Each path is a new rotation, seen through one point. The rows after it are directions, each followed by how far the rotation turns it, in degrees per step (0 if it stays put).
Each turn is a multiple of 5 degrees from 10 to 175, or 0.
Each row of a path follows its step; steps can be skipped.
Path 1:
step 0: -5 -13 -5 -7 -8 2 1 -5 11 13 4 6 -12 5 -3 -4 -20 -2 8 4 9 6 2 -13 -2 -3
 -5 1 9 -13 8 10 -10 4 4 0 -1 -6 5 5 -10 6 -17 -1 0 -3 -11 -11 -7 -5 2 4
 12 7 4 10 -3 -14 2 -5 -3 4 3 1 2 5 -12 -2 1 12 -10 8 -5 -7 -6 -1 -14 -3
 5
step 3: -2 0 -8 -13 9 -13 -6 5 -1 17 -8 12 -4 5 -13 -7 -6 14 2 6 -11 -8 -2 -3
 -11 13 6 -11 -1 -7 5 -10 2 4 12 5 3 6 -5 -4 -4 -11 2 2 -3 0 -9 1 9 8
 -11 -1 14 -6 -1 4 -5 0 9 4 -17 9 -7 8 -6 3 -11 5 -1 -1 -5 3 5 -8 6 -9 3
 6 3
step 8: 8 4 5 -5 0 3 2 1 -7 5 8 21 1 7 2 3 1 10 1 -7 -4 -1 11 -14 -22 5 -1 3 -1
 -14 3 2 8 7 -2 0 -10 -1 8 -1 9 -3 4 12 -15 10 -4 2 -11 -3 -7 0 6 0 -2 2
 -6 -10 1 -1 -19 7 10 5 0 -7 -8 7 -6 -5 -12 5 7 -4 -8 14 3 0 -4
step 10: 2 -9 0 2 4 -8 4 -2 6 16 -1 5 -4 6 -16 -2 0 -3 -2 -6 2 -6 2 -8 -6 -13 -12
 -10 4 -1 -1 -3 3 8 7 -3 2 11 -7 -2 -10 13 -4 6 -1 -13 -7 -21 2 12 4 10
 -1 9 2 8 -3 -5 -5 -13 -4 -4 -7 -11 -4 -9 -10 -7 5 5 -3 5 6 12 -7 -14 -4
 -3 -2
step 13: -9 -7 -26 2 7 6 -7 1 3 0 1 9 3 2 -1 -1 -23 10 3 5 -6 6 1 -4 -16 4 -12 10
 1 3 4 2 -8 0 11 1 9 3 -2 1 5 -6 -2 10 4 -3 -11 0 -3 -3 -2 -3 5 -7 -8 4
 -8 -6 -11 -2 -16 11 -6 4 -4 -13 -2 3 -2 12 -6 4 8 -5 -7 2 -7 0 -4
step 15: -1 -3 16 -4 9 6 6 -3 9 9 -13 7 -13 -6 7 -9 9 1 1 -13 -2 -16 -19 3 -3 2 0
 0 3 -11 0 -11 2 10 9 1 -4 3 -5 3 -6 7 7 -1 -10 -4 -11 5 10 4 3 4 -7 9 2
 2 4 -15 2 -6 -14 -3 1 8 -14 -10 -8 -5 9 11 -4 1 8 -3 -4 7 -1 1 -2
step 16: 1 -15 -2 -8 -7 -8 6 1 3 5 7 0 -16 -1 -8 -2 -11 17 0 -11 -4 -2 11 -3 -3
 -5 6 -2 4 -6 6 5 3 0 19 6 7 6 -5 10 -4 8 10 -3 -3 3 -4 7 1 13 6 7 6 2
 -2 -8 -7 -15 11 5 -16 0 -4 11 4 3 -8 -10 -1 -2 2 13 0 10 -6 -9 5 -2 9
step 17: -8 -7 -2 9 10 7 10 -8 17 0 9 3 -5 5 -9 -2 -3 14 -4 0 -7 3 3 11 -3 -1 -7
 2 7 -11 0 5 3 -14 1 12 3 -3 -1 -5 19 -5 6 9 -6 -4 -6 -24 -14 1 -5 12 8
 3 2 -12 3 -7 3 -2 -7 3 -3 -5 0 4 8 3 7 -1 -1 6 4 -1 4 -4 -6 -13 -3
step 20: -7 -7 -3 0 4 -10 -2 8 -8 10 0 8 -2 5 -1 -7 5 0 8 -9 1 14 -14 0 -3 -13
 -17 -6 1 -5 -2 -3 0 -2 16 4 -8 -3 5 6 11 4 10 11 -7 -4 -5 6 -2 2 -1 0 5
 -3 10 12 8 -15 -1 -16 -9 2 2 -1 -7 13 -15 2 -3 11 3 10 3 11 -10 -3 -2
 -3 -4
step 26: 13 0 -13 -5 -13 5 -3 3 1 4 5 7 0 8 -10 -5 -12 10 -2 4 2 6 6 -2 -11 -16
 -5 3 7 -1 5 -5 3 13 -2 6 9 -2 2 0 -3 2 5 4 -1 -4 -7 -3 3 -2 -1 -1 -16 6
 9 -1 -13 -20 -2 -9 -16 -8 2 13 -8 8 6 1 -6 10 -2 15 9 6 -3 3 -8 -9 4
Speeds:
1 2 -4 1 6 0 -2 0 -2 2 -1 1 1 2 2 0 4 -1 -1 -1 0 -2 1 0 1 2 -2 1 -2 0 3
 -1 0 1 1 2 -3 1 1 -1 -1 3 -1 2 4 0 -1 3 0 0 1 0 0 3 -1 1 -1 2 -1 1 -2 0
 0 -1 0 2 -4 3 -4 1 -3 -2 -1 -2 0 0 0 0 -3 | 70
0 1 1 2 2 3 1 -1 1 0 -2 0 -1 0 0 -3 -4 -1 -2 3 2 -1 2 1 0 -2 1 0 0 4 -3
 -2 0 3 1 0 3 -2 1 -1 0 0 -1 2 -1 -3 2 0 0 -2 2 1 -1 2 2 2 -3 0 -4 1 2
 -2 0 -1 1 -1 0 -2 0 -1 -2 -2 3 0 3 0 2 -2 -3 | 85
2 -3 -1 1 -2 2 0 0 2 0 0 1 1 -4 -1 -1 2 0 -1 0 -2 1 -2 -3 0 -2 0 1 1 4 3
 -1 2 2 -1 -1 -1 3 -2 -1 0 1 2 2 2 1 1 0 -1 0 -2 2 0 1 1 -2 -4 2 -2 0 1
 2 3 -3 -1 -4 0 1 -1 -1 -1 -1 -1 -1 -5 2 1 -1 3 | 20
